One hidden turn or mirror swaps the rows below in pairs. Which row is each named row swapped with?
The rows were stretched afterwards, more along some directions than others.
fozi: [-0.53  2.47  0.24 -0.58  0.06  0.58 -1.09  0.27  0.03 -0.43  1.27  2.37
  0.78 -1.70 -0.34  0.75 -0.30]
pasim: [-0.95 -2.39 -1.92 -0.12 -0.37 -0.91  1.23  2.16 -0.51 -0.35 -0.16 -1.10
 -2.35  0.22 -2.06 -0.64  0.19]
nuba: [-1.39 -2.36 -2.00  0.57  0.58 -0.82  0.81  1.92 -0.71 -0.70 -0.28 -1.55
 -2.78 -0.27 -1.47 -0.38  1.15]
rafi: [-0.89 -1.54 -1.70 -0.28 -1.09 -1.19 -0.68  1.50 -0.97  0.81  0.73 -1.09
 -1.99 -0.22 -2.57 -1.04 -1.22]
mepi: [-0.11  0.18  0.07  0.54  0.06 -1.61 -1.10 -1.20 -1.00  1.14  0.28 -0.77
  0.43 -0.55 -3.88 -1.56  1.51]
tizi: [-1.50  1.26 -0.73  2.77 -2.62  1.08  1.90 -2.53 -2.18  0.65 -1.05  0.29
 -1.89 -1.27 -2.86  1.07 -0.01]
Sikil: [-0.98 -2.42 -1.33 -0.62 -0.75 -1.22  0.81  1.91 -1.04  0.01  0.24 -1.78
 -2.25  0.27 -2.02 -1.22 -0.33]
Gobe: [-0.86  1.56  0.66  1.04 -0.47  1.20  1.04  0.01 -0.95 -1.71  1.24  0.06
  0.29 -1.94 -0.28  0.72 -0.27]
vide: [-0.97 -1.11 -1.92 -1.19 -1.32 -0.51 -0.95  1.39 -0.90  0.96  0.69 -1.91
 -1.67 -0.34 -1.92 -1.59 -0.81]
nasu: [ 1.26  1.10  0.23 -0.85 -1.17  0.93  3.22 -1.76 -0.76 -0.20 -0.10 -3.80
 -1.69 -1.52 -0.55 -0.32  2.12]
tubo: [ 2.84 -0.31 -0.59 -0.74 -3.16  0.37  1.30 -2.29  1.47 -1.43 -0.31 -1.33
 -0.14 -0.54 -3.31  1.02  0.57]
negu: [-2.20 -0.74 -1.23  1.53  1.27 -0.37 -0.16  1.10  0.14 -0.39  0.21 -0.05
 -2.36 -1.52 -0.64  0.24  1.81]
bez: [-0.91 -1.86 -1.60 -0.22 -0.76 -1.12 -0.33  1.94 -0.72  0.40  0.46 -1.09
 -1.33  0.50 -1.94 -1.50 -1.00]
pupe: [ 3.04  0.02 -0.76 -0.72 -2.92  0.41  0.09 -2.31  0.95 -1.21 -0.17 -1.56
  0.39 -0.56 -3.43  0.97  1.06]
Losol: [-1.05 -0.38 -2.93  2.90 -3.26  0.87  0.17 -2.54 -0.22  0.09 -1.28 -2.30
 -2.98 -1.32 -3.27  0.69 -0.08]
Ketep: [-1.09 -0.69 -1.96  1.64 -2.20 -0.46  0.61 -2.56  1.22 -1.32 -1.65 -2.98
 -2.31 -0.82  0.98  0.60 -0.39]
kek: [ 1.12 -0.27  0.61 -0.08 -3.69  0.29  0.53 -2.28  1.91 -0.15  0.43 -2.47
  0.13 -0.26 -3.38 -0.72 -0.19]
Dukon: [-1.04 -0.43 -1.70  1.86 -2.48  0.20  0.85 -1.94  0.66 -1.53 -1.23 -2.44
 -1.88 -0.90  0.57  0.87 -0.78]
budu: [ 1.35  1.74 -0.31  0.00 -0.23  0.18  1.11 -2.10  1.23 -0.78  0.30 -1.69
 -0.66 -2.41 -1.17  0.82  3.31]
Masi: [ 1.40  1.03 -0.01 -0.68 -1.52  1.08  3.64 -1.54  0.35 -0.37  0.33 -3.35
 -1.65 -1.91 -1.33  0.08  1.78]
pim: [-0.55  1.89 -0.25  0.54 -2.17  2.48  1.80 -0.83  1.10  2.41 -0.99  1.60
 -1.31 -0.68 -1.37  2.09 -0.04]
Gugu: [ 0.31  1.01  0.25  1.52 -0.16 -0.54 -1.27 -0.67 -2.39  2.18  1.41 -1.64
  0.46 -1.98 -5.18 -1.35  1.77]
Ditun: [-1.53  1.23  0.13  2.40 -3.34  1.74  1.97 -2.41 -1.83  0.67 -1.16  0.85
 -1.92 -0.68 -2.43  1.33  0.13]
lutu: [ 2.42  0.12 -1.20 -0.30 -2.94  0.02  0.28 -2.76  0.59 -0.80 -0.90 -0.93
  0.40  0.05 -3.18  0.99  0.55]
Fezo: [ 0.48  1.41 -2.18  0.85 -1.62  0.25 -2.11 -3.01 -1.22  1.09 -1.44  0.16
 -0.17 -1.52 -1.70  1.69  0.48]
Ropaf: [ 0.57  0.91  0.38  0.92 -0.03 -0.12 -1.75 -0.45 -0.98  1.65  2.18 -2.07
 -0.43 -2.10 -4.84 -1.08  2.12]
gelez: [ 1.89  1.10 -1.73 -0.11 -1.86  0.07 -1.27 -2.87 -0.13 -0.20 -1.25  0.34
  0.64 -0.81 -2.01  1.57  0.87]
bebun: [ 0.90  0.61 -0.94  0.03 -1.30 -0.05 -2.45 -1.21  0.96  2.15  0.96 -2.51
 -2.25 -2.46 -2.78  0.42  1.38]
Sopo: [-0.12  2.12  0.47 -0.39  0.50  0.76 -0.15  0.76 -0.70 -0.56  1.72  1.64
  1.53 -1.88 -0.54  0.43 -0.42]
ler: [-0.90  0.74  0.19  1.56 -1.32  1.12  1.19 -0.57 -0.03 -1.88  0.24 -0.54
 -0.54 -1.33  0.05  1.30 -0.09]
Denik: [ 0.86  0.63 -0.30  1.11  0.02 -0.50 -2.19 -0.40 -1.67  1.73  1.41 -1.51
  0.06 -1.81 -5.27 -0.87  2.21]
remuf: [-0.20 -1.51 -2.23  0.37 -1.85 -1.33  0.68 -1.91  1.84 -0.22 -2.07 -2.95
 -1.79 -0.16  0.04 -0.09  0.46]
Zipe: [-0.94  1.73  0.94  0.67 -0.02  1.11  0.69  0.57 -0.72 -1.10  1.26  1.34
  0.94 -1.51 -0.38  0.62 -0.59]
Sipa: [ 0.62  0.61 -0.42  0.68 -1.00  0.01 -2.73 -0.76 -0.15  2.13  1.77 -2.78
 -1.50 -2.39 -3.94 -0.67  1.58]
vibiv: [-0.94  1.31 -0.38  0.04 -1.79 -0.16  0.23 -3.64 -3.64  1.20 -0.45 -3.75
 -3.55 -1.75 -0.44  0.25  0.67]
duva: [-2.84 -0.48 -1.04  2.37  0.45 -0.16 -0.49  0.14  0.69  0.14 -0.11  0.00
 -2.36 -1.61 -0.55  0.30  1.29]
keb: [-2.92  0.56 -0.34  3.14 -0.60  0.23 -1.48 -1.53  0.34  0.26  0.21 -0.27
 -2.03 -2.41 -0.96  0.49  0.34]
mib: [-0.69  1.65  1.13  0.04  0.48  0.56 -0.41  0.75 -0.70 -1.43  2.07  1.57
  1.07 -1.62 -0.14  0.16 -0.18]

mepi pairs with kek
Ditun pairs with nasu
pupe pairs with Denik
nuba pairs with ler
Losol pairs with budu
keb pairs with remuf
fozi pairs with vide

